50 stands for zero in the data rows.
Each pair is two rows. How far apart are they, by a hidden measure? 0 means very close, and 30 very far. Two or three weighted sums of its numbers give each row a place; it is the straight-line distance between the places.
36 40 27 42 62 75 32 25 22 37 33 31 84 87 76 64 79 68 80 72 76 56
42 33 47 49 60 53 35 37 53 31 35 60 52 46 57 35 52 44 62 48 56 48 >> 10
48 50 58 84 24 44 63 60 58 45 50 41 27 56 40 60 61 66 32 62 42 64
77 40 70 42 40 42 39 62 35 41 33 56 43 50 40 48 34 44 36 44 39 33 >> 1
40 46 52 45 54 48 61 52 56 52 56 41 52 54 38 46 38 50 52 50 37 19
54 79 41 42 70 42 54 56 62 39 45 56 39 60 57 31 40 75 42 74 50 21 >> 12
29 44 33 61 40 48 54 46 49 60 66 56 58 40 44 67 50 54 46 32 52 68
61 52 43 90 38 46 74 64 51 37 31 43 27 54 44 50 50 62 27 52 44 64 >> 7
75 44 62 42 34 42 19 29 18 43 60 31 60 40 40 60 46 46 66 46 50 43
52 48 60 40 38 42 37 56 35 43 58 56 54 46 49 50 38 32 52 40 56 56 >> 4
48 38 39 69 11 53 84 75 80 68 58 68 87 75 90 71 73 68 64 52 52 43
42 36 54 40 46 57 58 70 43 37 52 51 64 50 49 50 46 34 56 42 50 37 >> 4
40 36 72 32 54 73 39 62 43 31 39 51 60 54 59 73 81 40 70 50 68 43
48 40 54 53 48 44 65 68 68 62 56 64 86 77 80 81 86 52 80 64 52 43 >> 10
40 40 49 36 50 36 80 60 66 64 58 60 86 77 86 87 86 42 70 54 44 52
54 46 41 42 30 50 39 54 35 45 58 45 48 50 36 40 38 40 32 46 44 54 >> 14
36 29 39 42 54 55 58 60 39 37 37 45 54 48 59 44 36 38 52 34 44 50
56 52 49 51 50 42 52 62 51 45 50 74 46 48 53 44 42 50 46 48 44 48 >> 10
79 50 39 59 11 55 52 56 41 41 47 62 25 27 42 71 50 58 38 48 50 64
42 46 58 61 68 53 43 48 58 37 29 58 64 48 51 67 57 62 52 58 44 35 >> 11
38 58 49 45 44 50 58 54 37 43 56 37 52 44 44 54 52 50 48 36 52 58
54 87 37 28 74 44 54 70 66 47 37 74 33 73 61 50 63 75 34 78 76 64 >> 21
31 52 62 57 66 42 58 64 68 47 47 60 68 65 74 48 48 62 58 50 27 43
54 31 41 49 56 46 28 33 43 41 45 47 56 60 57 42 40 34 62 38 44 50 >> 14
44 44 72 34 80 44 45 77 37 33 35 51 37 58 32 21 25 40 38 78 52 17
90 46 49 57 30 57 50 60 37 43 41 51 37 42 44 44 32 42 38 58 29 37 >> 19
44 33 47 38 56 61 58 60 51 43 47 47 46 44 42 48 50 34 54 52 46 25
44 83 52 42 56 48 46 54 80 72 72 70 46 35 76 77 88 70 52 50 74 88 >> 9
44 42 60 51 30 46 41 46 53 50 52 49 50 35 38 46 48 42 42 32 39 60
40 68 45 71 58 44 58 46 47 58 56 39 39 65 36 33 42 60 32 72 31 31 >> 12
50 21 81 47 24 46 33 10 87 89 89 14 45 13 80 89 86 19 66 36 62 68
36 87 52 51 76 42 54 68 62 37 45 74 27 81 67 46 23 81 52 82 76 39 >> 1
27 36 37 40 44 38 54 56 43 54 62 45 72 71 53 48 46 38 74 38 60 35
61 46 39 59 40 46 58 52 47 64 50 58 33 50 44 64 40 56 44 54 35 66 >> 21
56 54 49 51 48 40 50 43 49 68 58 60 45 40 36 46 57 48 42 36 54 62
58 58 43 47 28 40 33 35 37 64 77 45 56 23 53 62 65 32 46 42 39 78 >> 12
46 44 39 49 62 40 54 56 56 56 45 62 41 46 53 42 40 62 44 60 44 31
56 42 31 32 48 44 32 19 45 72 68 41 50 50 47 40 46 38 58 32 50 56 >> 8
29 50 45 51 46 42 54 56 49 45 50 51 50 44 30 50 38 36 46 36 44 50
54 89 47 32 76 42 56 60 64 43 31 70 43 73 71 42 38 81 46 82 76 56 >> 12
54 42 60 53 58 55 52 54 56 37 35 51 68 42 51 64 44 58 60 46 37 33
36 44 29 53 50 48 54 64 58 35 39 58 50 42 63 54 38 52 44 44 46 54 >> 10
27 48 56 65 52 50 60 46 37 43 54 49 45 44 44 37 38 56 48 40 31 52
25 50 18 49 48 88 19 17 12 20 27 10 87 89 90 89 90 89 86 84 83 72 >> 10
48 42 52 65 54 48 74 52 60 60 56 47 48 52 51 44 40 34 32 58 46 31
29 46 58 55 30 42 48 54 39 64 72 66 43 40 38 64 63 58 36 36 56 76 >> 11
58 48 35 51 54 55 50 56 64 39 33 62 45 42 55 40 50 44 50 56 44 58
36 40 56 45 54 46 63 48 41 47 52 33 56 52 32 48 42 30 56 46 35 48 >> 8
61 52 45 34 40 50 45 56 56 54 50 49 35 54 36 52 50 50 42 48 46 43
42 48 35 55 56 38 43 60 53 43 47 47 72 60 53 40 54 50 62 34 39 33 >> 20
56 50 39 57 58 57 26 23 41 81 77 29 50 31 51 64 42 50 48 36 42 54
36 40 29 36 44 46 30 19 33 70 64 29 43 50 42 25 63 38 52 38 54 56 >> 23
44 36 58 42 50 50 60 54 43 52 54 47 58 42 49 33 38 42 52 40 33 45
44 42 47 49 58 46 63 79 72 64 56 66 87 83 90 85 81 46 72 58 39 50 >> 8
69 42 52 90 58 44 74 50 74 35 23 35 31 48 55 58 50 81 23 66 35 58
54 36 39 51 44 40 52 58 60 33 37 64 56 46 44 40 48 44 56 36 54 41 >> 13
29 83 60 88 40 30 78 48 39 58 56 16 39 50 44 54 32 64 46 52 76 45
61 44 60 61 24 46 56 50 72 43 52 45 43 29 53 50 57 48 40 36 33 76 >> 6
50 48 35 45 50 53 48 52 64 41 47 62 45 46 49 48 54 48 38 46 48 64
56 83 52 40 58 34 54 58 66 39 50 74 41 73 71 60 63 75 46 78 74 76 >> 6
40 83 49 30 50 53 39 68 66 68 58 62 41 71 65 73 63 75 46 72 83 66
44 44 60 57 56 69 20 10 29 39 31 10 62 48 59 50 46 52 76 66 35 48 >> 20
46 89 45 80 66 46 73 54 39 54 54 22 37 58 53 52 52 89 62 64 76 60
29 38 43 45 52 59 56 52 47 45 41 64 56 46 40 54 52 30 56 38 39 39 >> 8
42 38 83 40 54 55 37 46 43 29 31 51 70 35 63 69 73 52 62 46 42 37
50 50 52 40 54 50 58 64 49 45 45 72 54 46 40 48 54 48 56 50 54 41 >> 3
34 38 41 47 56 46 54 54 33 50 56 62 50 42 42 46 46 46 46 38 56 56
40 87 52 38 74 50 69 70 51 50 52 66 39 77 65 58 42 81 40 84 78 54 >> 21
36 66 52 24 54 53 52 60 47 41 52 45 46 69 61 52 46 54 54 42 74 48
50 40 47 55 48 48 71 56 64 56 54 47 58 42 61 37 52 52 44 58 37 33 >> 5
46 64 56 49 48 55 58 52 45 54 50 45 33 56 38 27 32 66 38 82 56 23
40 44 49 49 28 46 48 48 31 54 52 25 74 67 71 50 42 62 66 40 46 50 >> 23
52 50 43 45 26 42 33 33 41 81 79 39 45 33 44 69 59 38 48 44 50 58
46 48 56 53 60 40 56 56 68 45 41 56 87 81 86 69 75 60 82 52 56 48 >> 27
54 40 58 57 62 46 52 52 53 43 47 58 64 54 65 56 52 52 50 40 44 33
58 60 54 71 60 55 67 54 58 64 60 47 45 50 55 33 30 52 36 80 48 19 >> 16
50 23 47 45 72 77 52 50 60 39 43 62 62 56 61 64 50 26 68 44 60 43
90 50 62 45 13 55 20 35 16 43 41 25 54 58 49 40 48 56 66 50 56 33 >> 23
38 36 49 40 50 90 15 10 12 12 12 10 84 89 90 89 90 89 88 88 87 86
46 36 31 45 56 44 26 21 49 76 79 25 58 27 51 46 46 34 56 36 50 66 >> 15
46 42 37 47 54 46 60 62 45 45 39 45 64 65 53 54 65 36 60 48 31 37
46 54 35 34 52 57 46 58 58 41 39 47 76 75 59 58 57 32 72 48 52 54 >> 9
23 38 43 38 62 84 17 10 12 14 14 10 87 87 84 81 84 87 84 86 83 80
58 44 60 38 58 44 41 62 56 41 39 64 50 44 44 44 40 40 44 44 37 29 >> 4
56 60 54 88 11 38 78 41 72 52 33 35 27 60 36 67 59 83 23 82 35 74
56 56 41 53 30 46 39 31 45 81 72 41 50 21 44 64 67 32 56 34 64 72 >> 5
56 54 41 55 52 44 28 25 31 66 52 43 46 44 65 50 44 42 68 44 48 58
46 54 52 38 60 38 74 70 58 66 56 51 54 48 38 33 40 46 25 76 42 21 >> 13
56 42 58 45 24 48 50 52 43 58 56 56 31 38 32 62 46 42 44 38 48 60
46 46 47 47 42 48 60 58 49 54 47 43 43 58 38 35 48 44 38 52 50 37 >> 6
63 48 45 47 48 50 39 52 53 56 47 58 52 40 44 60 42 40 66 54 42 52
71 54 52 32 80 46 43 66 56 37 25 62 39 62 38 27 25 52 38 78 46 25 >> 13
25 44 60 47 44 48 50 72 47 58 58 39 39 33 28 60 48 52 50 50 50 56
40 23 76 51 48 82 43 27 56 43 37 66 60 35 47 46 40 48 70 42 44 54 >> 15
44 31 58 47 48 75 54 54 62 47 41 54 43 48 47 48 48 52 56 52 66 56
31 54 58 45 22 34 46 48 58 76 79 51 35 29 53 73 73 48 46 34 60 70 >> 20
48 77 54 42 62 48 67 54 64 47 56 76 39 40 69 58 61 83 60 54 74 72
71 87 49 32 78 34 48 72 66 33 39 81 48 77 69 62 57 83 50 78 74 66 >> 8
50 40 41 78 19 46 56 64 49 50 45 45 39 48 36 35 36 36 34 36 23 62
34 56 52 53 50 59 50 54 33 45 54 49 39 40 28 42 57 50 32 48 50 62 >> 11
79 48 37 45 30 34 63 50 47 54 43 64 50 44 51 62 40 44 27 50 35 48
38 54 56 65 52 46 78 50 64 52 70 29 58 31 47 46 52 44 42 52 39 27 >> 11
65 66 39 49 60 59 58 54 51 41 41 70 48 56 53 50 40 58 46 54 54 54
40 50 56 40 36 61 39 52 45 60 58 41 52 35 32 46 44 40 54 42 68 48 >> 11
79 50 45 49 30 42 48 52 43 31 41 72 46 35 51 46 42 50 52 54 27 50
50 46 47 45 58 69 61 52 58 47 41 62 62 42 49 50 42 21 60 42 64 50 >> 16
23 48 14 49 64 90 17 15 14 16 14 10 86 85 90 89 88 89 88 88 87 84
50 58 54 51 44 48 58 46 51 39 39 51 50 52 44 52 40 46 54 42 46 45 >> 5
34 89 45 32 78 36 54 62 49 54 62 45 29 73 47 27 38 79 52 78 66 43
58 48 43 71 64 46 52 43 49 50 62 62 54 42 49 48 34 52 38 36 37 48 >> 18
40 48 47 36 54 46 50 72 60 35 39 62 37 48 49 29 44 52 52 70 52 37
54 56 39 65 54 48 67 48 76 56 62 29 58 42 55 60 52 50 48 56 25 29 >> 20
38 44 35 47 46 48 28 25 29 68 81 33 43 46 38 54 42 38 64 36 44 64
50 33 58 51 56 40 54 64 64 37 43 54 68 65 61 48 50 44 54 44 52 39 >> 9
40 60 56 90 54 53 63 56 56 35 52 31 29 52 44 58 61 64 38 62 58 48
75 36 49 40 50 48 37 66 45 33 37 37 29 67 36 25 40 32 40 78 50 39 >> 13
50 48 41 49 62 46 24 29 41 52 35 51 52 58 65 31 38 56 72 34 39 45
46 48 43 57 56 44 48 39 35 50 31 60 56 56 53 40 40 40 48 40 37 45 >> 9
48 48 54 55 60 73 20 17 24 31 35 16 82 81 76 67 75 73 84 64 64 70
42 71 49 40 52 46 52 54 58 62 52 60 39 52 53 69 65 54 46 48 70 76 >> 17
31 46 64 42 48 59 33 31 43 50 58 35 35 40 44 40 57 34 50 36 54 45
46 50 52 49 44 40 69 52 45 56 52 47 58 44 53 35 44 52 50 52 48 19 >> 4
38 52 47 36 66 55 48 56 41 35 50 54 52 46 42 37 36 34 32 68 50 50
31 33 49 49 48 38 41 50 51 45 52 51 41 46 44 46 50 46 50 34 37 56 >> 20
79 46 54 28 72 48 48 58 51 37 27 51 27 52 40 27 23 42 40 68 33 25
54 52 49 47 54 46 58 64 53 50 47 51 50 40 40 46 38 46 42 32 42 50 >> 13
34 33 62 42 60 71 56 50 41 39 43 60 56 44 47 33 54 44 56 48 56 43
54 64 58 47 56 36 48 50 47 45 50 64 33 52 51 62 50 58 46 56 64 45 >> 12
52 46 29 32 54 55 32 12 16 76 77 18 39 35 42 42 50 48 58 20 50 50
63 60 45 55 54 48 43 41 51 72 64 54 37 35 44 67 86 44 52 30 46 82 >> 12
90 44 85 45 11 44 28 31 64 87 81 22 39 33 65 85 84 19 50 36 54 72
50 48 43 59 36 46 45 46 51 47 39 47 62 44 32 56 34 52 46 40 44 52 >> 19
58 48 52 47 52 40 39 52 53 45 47 68 45 44 55 50 52 44 48 36 44 66
40 54 45 76 66 42 73 46 58 60 64 37 58 42 32 35 54 34 38 40 29 39 >> 7
46 71 49 69 58 48 60 58 56 50 43 47 37 46 44 54 59 77 42 52 66 70
54 52 64 36 66 46 52 66 47 39 39 51 46 42 44 29 32 36 36 50 29 35 >> 7
52 54 49 47 50 50 35 56 51 58 39 49 56 48 32 64 48 56 56 36 37 66
50 40 49 49 38 59 33 48 47 45 50 51 62 48 38 52 44 36 40 38 44 48 >> 10
44 31 54 40 62 75 60 52 53 37 37 62 60 50 63 56 65 36 68 46 39 33
46 77 54 51 54 38 67 54 56 50 50 58 39 65 57 29 25 77 42 80 58 21 >> 26
54 40 66 45 54 44 37 64 60 43 56 58 45 40 57 27 50 50 52 50 58 48
61 54 60 30 58 55 56 64 39 54 54 45 31 69 38 44 38 50 32 70 42 33 >> 24
42 52 39 42 42 53 56 58 43 47 58 54 54 40 28 44 42 46 62 34 48 45
42 85 49 57 50 46 69 60 53 50 54 41 43 65 57 37 61 81 42 66 76 54 >> 14
44 50 54 59 54 48 50 64 60 41 52 47 58 42 34 37 48 52 48 40 44 70
40 46 43 47 58 55 60 56 58 52 54 60 46 52 42 40 40 32 44 42 54 39 >> 12
58 58 49 40 56 65 48 43 49 33 25 70 50 38 38 46 42 42 56 50 42 45
75 52 54 51 24 44 43 52 49 66 56 56 39 48 44 54 52 50 40 38 52 66 >> 18
36 83 49 69 50 53 74 60 24 50 43 27 46 48 53 50 32 66 42 52 87 70
42 56 41 53 68 59 43 31 43 76 77 70 43 27 44 69 71 38 38 28 54 78 >> 13
54 44 56 53 56 38 54 54 66 45 50 64 45 42 53 42 44 54 54 58 33 58
65 33 47 49 44 67 54 58 58 47 41 60 62 50 51 52 44 40 58 42 50 45 >> 12
77 52 62 40 46 48 39 58 41 33 43 66 39 42 51 40 25 60 38 56 39 39
29 42 64 42 42 63 54 56 43 45 50 60 54 38 49 35 23 44 44 50 37 39 >> 6
36 44 47 38 46 42 48 56 37 39 47 47 45 60 49 40 50 38 52 42 42 37
44 48 54 45 58 53 52 52 56 43 35 68 31 50 51 64 40 44 34 52 56 43 >> 10
61 48 52 42 24 42 37 31 51 66 72 54 37 31 49 67 71 46 62 38 52 72
50 52 49 49 62 46 58 52 58 43 37 66 54 46 61 40 48 50 44 56 60 31 >> 1
44 60 49 63 62 42 73 58 72 64 70 41 45 54 63 33 34 40 44 70 44 19
44 36 64 38 50 61 45 58 41 35 45 56 54 42 40 37 48 42 48 40 60 43 >> 7
42 75 47 57 56 38 50 50 49 41 58 51 31 62 47 58 57 77 48 72 64 64
46 38 47 49 30 46 35 29 47 81 79 35 45 31 32 69 71 36 50 24 42 66 >> 1
48 44 54 61 52 48 67 52 72 58 52 60 60 46 61 62 46 34 38 62 35 25
42 33 64 36 52 69 22 15 37 58 50 27 60 35 47 40 46 46 68 34 50 45 >> 12
56 58 56 32 40 40 28 29 60 74 66 58 46 31 57 71 65 38 52 46 64 60
40 64 56 59 60 44 65 56 58 41 47 58 66 35 55 44 54 50 52 48 44 45 >> 22
44 36 35 42 66 48 26 19 39 72 68 31 52 42 40 58 50 38 56 32 48 58
81 46 49 38 58 34 52 56 49 33 33 64 45 42 51 33 48 40 46 38 39 39 >> 6
44 56 47 53 44 48 32 46 45 60 62 49 41 44 42 54 44 46 50 36 54 56
38 85 49 45 44 53 54 60 62 45 39 58 41 46 57 50 57 75 50 64 72 58 >> 14
65 48 72 42 42 53 20 37 22 39 29 22 66 69 57 46 61 56 74 50 62 48
88 42 58 30 50 40 41 54 53 31 39 56 31 62 36 35 25 38 27 70 35 29 >> 12
58 46 43 55 24 53 46 52 41 60 50 54 52 35 42 62 38 46 40 30 29 54
56 62 49 42 44 55 28 33 20 47 58 31 46 52 44 54 46 50 70 38 46 45 >> 4
56 44 52 47 46 40 39 58 43 56 52 51 39 40 53 48 40 46 52 50 46 50
63 46 52 49 28 38 39 48 43 43 47 49 31 38 20 44 40 48 40 44 56 52 >> 8
56 62 58 49 60 42 54 64 58 47 43 64 37 40 47 48 59 50 40 48 60 60
50 44 52 51 50 36 69 58 72 62 66 56 86 73 86 85 84 36 78 46 74 52 >> 16
29 48 45 45 50 46 39 39 35 58 60 41 60 65 42 37 50 50 64 28 52 45
52 25 85 38 36 73 19 12 70 83 81 12 37 29 47 50 67 28 70 42 68 72 >> 11
50 60 49 57 52 48 45 58 58 37 50 54 27 54 34 50 57 66 40 68 50 62
44 42 37 51 52 53 30 35 37 45 43 43 70 54 51 48 48 46 66 52 58 48 >> 11
27 31 52 65 58 48 74 48 62 60 68 43 70 48 47 48 73 40 40 60 27 29
58 46 43 49 62 46 58 43 58 54 29 78 72 77 82 52 50 54 60 52 52 48 >> 8
38 56 49 38 44 40 50 52 51 47 62 45 35 40 36 40 42 38 50 46 54 64
48 42 45 55 58 46 28 23 20 66 72 35 52 48 44 25 40 46 62 44 56 66 >> 16
61 38 58 49 48 42 48 60 47 54 37 62 60 54 55 44 36 36 54 52 37 48
50 52 43 45 54 28 56 54 62 50 50 58 82 81 84 62 65 60 78 58 62 48 >> 12
48 48 68 53 50 44 45 48 51 54 37 49 45 52 32 35 40 50 48 34 25 50
58 46 54 57 62 34 67 68 64 54 58 56 86 83 82 73 79 52 70 44 58 48 >> 11
52 31 52 49 64 44 65 52 64 45 41 64 60 35 59 48 38 46 40 60 35 41
36 44 58 40 44 50 54 52 43 50 58 45 60 54 36 37 42 42 64 30 56 48 >> 10
48 52 43 51 38 36 32 21 41 74 77 51 52 29 40 62 57 44 54 24 33 70
46 54 41 45 13 53 39 41 18 50 56 35 80 77 76 42 57 70 76 42 48 54 >> 4
36 83 37 40 54 46 46 52 58 64 66 56 35 73 71 79 77 64 46 70 74 64
63 44 41 88 52 53 78 66 80 43 41 51 48 35 47 44 52 48 13 64 27 29 >> 16
54 54 52 42 56 57 52 52 56 58 41 64 41 33 55 56 48 56 38 38 72 68
56 58 54 49 44 36 46 46 53 76 64 62 39 40 53 81 65 60 48 46 60 80 >> 8
63 48 37 57 68 55 56 56 53 52 39 60 60 46 65 44 48 38 38 52 42 39
90 50 49 32 24 40 37 58 37 45 39 58 45 50 32 35 44 38 32 50 35 43 >> 13
46 48 47 47 64 46 52 56 64 47 62 58 46 48 42 42 40 44 44 40 56 60
44 58 54 80 46 46 65 48 51 47 35 51 25 62 36 67 50 73 27 72 50 66 >> 16
56 33 52 51 56 73 50 52 51 37 43 58 70 67 38 50 65 32 68 42 56 39
42 36 43 36 48 38 35 27 31 58 52 39 45 54 36 31 54 48 60 40 48 62 >> 27
73 50 49 47 32 38 43 50 47 35 37 62 46 46 47 52 38 40 40 46 44 54
27 44 45 51 52 53 45 60 37 47 56 43 43 54 49 33 40 44 58 34 62 43 >> 8
46 54 56 61 46 40 58 54 39 47 47 56 41 31 42 54 50 44 42 54 48 50
61 50 52 49 66 67 46 52 58 43 41 60 60 56 59 50 44 40 66 48 50 37 >> 17
46 50 37 55 52 44 46 60 53 43 60 47 33 54 55 56 46 64 44 54 44 52
34 33 58 47 38 69 56 64 41 52 45 45 56 44 38 48 42 32 60 42 58 35 >> 13
54 44 64 42 54 48 60 48 53 45 54 51 50 52 53 46 40 48 48 42 35 29
71 50 52 47 26 42 50 52 51 58 70 51 29 54 32 62 52 60 21 46 35 68 >> 12
46 56 49 53 50 44 71 68 39 45 47 62 43 46 47 31 52 32 58 54 64 52
38 40 68 36 46 79 43 46 45 47 43 47 60 54 49 50 40 38 58 46 52 43 >> 10
52 42 58 59 52 50 41 39 35 50 37 39 66 48 67 44 50 50 54 48 50 56
29 48 52 32 48 48 48 39 43 33 43 49 41 42 26 44 42 44 48 42 60 52 >> 4
54 56 62 42 52 48 54 52 45 52 45 51 46 42 57 35 48 40 46 38 35 54
44 44 56 42 46 75 22 15 20 31 29 16 78 79 71 64 46 75 80 66 70 52 >> 12
46 38 60 36 46 50 52 64 35 58 60 51 41 44 30 46 36 40 62 38 46 45
42 48 47 40 60 57 43 54 43 33 47 43 50 58 49 54 40 36 52 40 46 45 >> 5
50 38 56 40 60 48 41 37 45 64 68 45 37 27 44 54 48 36 40 34 52 72
38 36 41 47 50 75 63 60 49 37 50 51 64 54 49 44 57 36 68 36 58 45 >> 18
63 48 37 42 40 42 52 60 37 52 54 47 46 50 32 48 44 46 40 66 35 43
42 42 43 38 52 57 48 52 56 58 41 56 60 58 51 52 48 44 70 44 35 41 >> 13
31 52 60 40 50 53 60 64 53 50 43 47 50 40 40 40 48 56 42 48 68 41
63 66 52 90 52 42 67 39 76 68 43 22 54 42 55 40 36 70 29 78 29 31 >> 4
56 42 70 42 58 42 37 39 66 39 45 62 50 35 55 46 36 46 60 48 58 54
42 46 54 51 50 46 63 60 56 54 64 47 54 44 38 50 44 54 52 52 52 54 >> 8
81 46 56 55 15 46 52 58 68 54 50 51 23 56 47 58 59 70 36 70 42 76
77 62 39 61 11 50 58 64 37 58 54 56 31 77 32 67 67 68 27 76 56 78 >> 8
56 42 56 53 62 40 45 48 49 37 35 54 56 38 55 37 44 46 54 34 54 48
36 66 56 34 56 38 58 56 70 37 45 54 48 40 40 52 40 64 52 52 56 45 >> 11
40 46 41 49 46 65 61 50 60 47 52 51 62 44 59 56 48 32 52 30 46 45
63 54 56 51 60 46 56 58 49 35 25 49 37 54 47 33 34 36 52 54 42 33 >> 9
52 42 41 55 50 36 48 52 49 37 39 58 52 29 55 48 36 52 52 42 39 50
31 44 52 36 64 53 63 60 49 50 56 47 82 69 80 69 77 34 66 52 48 45 >> 17
48 54 56 57 34 48 50 48 64 43 31 56 35 48 53 46 36 54 50 44 42 35
54 48 22 42 60 44 24 21 29 74 72 29 48 42 47 42 44 32 56 44 64 58 >> 11
67 42 49 49 60 71 58 48 51 33 39 60 74 60 59 64 46 60 68 54 56 39
52 44 49 49 66 50 45 54 53 31 47 66 64 58 74 37 44 48 50 58 37 54 >> 16
40 44 39 42 58 50 35 37 37 47 39 45 68 62 55 31 36 54 64 50 42 48
81 48 56 57 17 48 48 50 51 35 56 51 37 48 32 58 48 50 34 48 42 66 >> 9
42 44 43 36 64 46 48 54 47 37 50 56 43 48 44 35 48 42 46 46 52 52
69 40 54 59 66 48 67 62 62 47 37 45 41 52 42 33 32 52 32 56 33 21 >> 7
52 42 43 57 68 53 61 52 56 39 37 70 50 40 44 42 40 50 44 40 56 50
71 50 58 36 74 53 37 66 37 31 35 54 46 62 38 25 42 48 48 54 33 29 >> 11
38 50 45 49 54 48 78 68 51 39 47 64 82 79 74 48 67 52 66 52 60 64
44 44 43 45 44 30 48 56 64 47 58 58 46 44 44 42 59 34 42 44 50 48 >> 25
29 50 56 82 58 44 78 60 74 54 68 39 62 44 57 56 54 40 38 50 21 39
21 42 45 74 62 48 74 62 70 45 60 56 70 46 55 48 57 40 46 42 27 48 >> 7
44 52 49 61 44 48 69 60 35 41 39 43 62 48 59 44 48 38 46 40 44 41
34 50 52 30 56 53 54 54 39 54 50 49 46 38 44 31 40 46 50 40 58 37 >> 11
29 40 52 90 48 44 84 37 78 83 79 25 43 40 49 50 42 44 19 60 21 27
85 50 47 90 13 40 71 48 60 31 45 45 25 56 32 52 65 70 21 76 25 74 >> 3
73 54 41 49 28 44 48 43 60 62 58 56 31 33 53 54 54 42 38 42 42 66
52 40 72 49 58 59 43 52 70 62 54 66 46 38 49 46 59 60 46 54 76 62 >> 13
42 31 45 32 46 61 52 58 31 50 56 35 72 56 51 52 40 46 68 36 44 35
36 50 54 42 56 50 48 62 47 54 58 58 70 50 49 37 42 52 44 36 39 48 >> 9
50 62 52 42 56 42 54 56 62 35 33 58 41 56 40 37 32 58 36 62 37 25
34 54 29 49 50 40 24 21 31 62 70 25 48 40 36 40 46 48 60 34 42 60 >> 13
29 46 47 38 46 63 52 58 56 60 41 47 70 50 47 37 42 44 58 54 50 35
56 44 52 78 34 32 61 62 43 45 43 66 39 52 38 60 42 54 29 48 39 56 >> 14
48 46 52 51 50 40 78 81 74 52 47 72 78 77 86 81 81 54 68 60 60 39
46 42 52 49 40 61 60 62 45 58 54 45 52 56 51 44 38 42 52 44 46 37 >> 3
52 44 29 42 60 46 24 12 24 74 68 29 45 50 49 48 57 44 66 36 37 64
42 79 58 28 42 46 63 56 60 60 62 54 46 52 67 73 71 70 40 56 81 76 >> 19
58 73 54 51 56 46 61 54 64 35 43 58 46 52 53 46 38 62 48 58 46 35
52 50 45 53 70 44 50 60 37 43 43 64 62 40 51 48 42 52 50 32 37 50 >> 8
15 52 39 38 44 55 39 31 27 52 47 35 82 85 90 71 77 75 82 64 74 52
61 79 54 42 74 36 73 58 56 35 41 66 41 73 61 31 30 77 42 82 60 37 >> 8
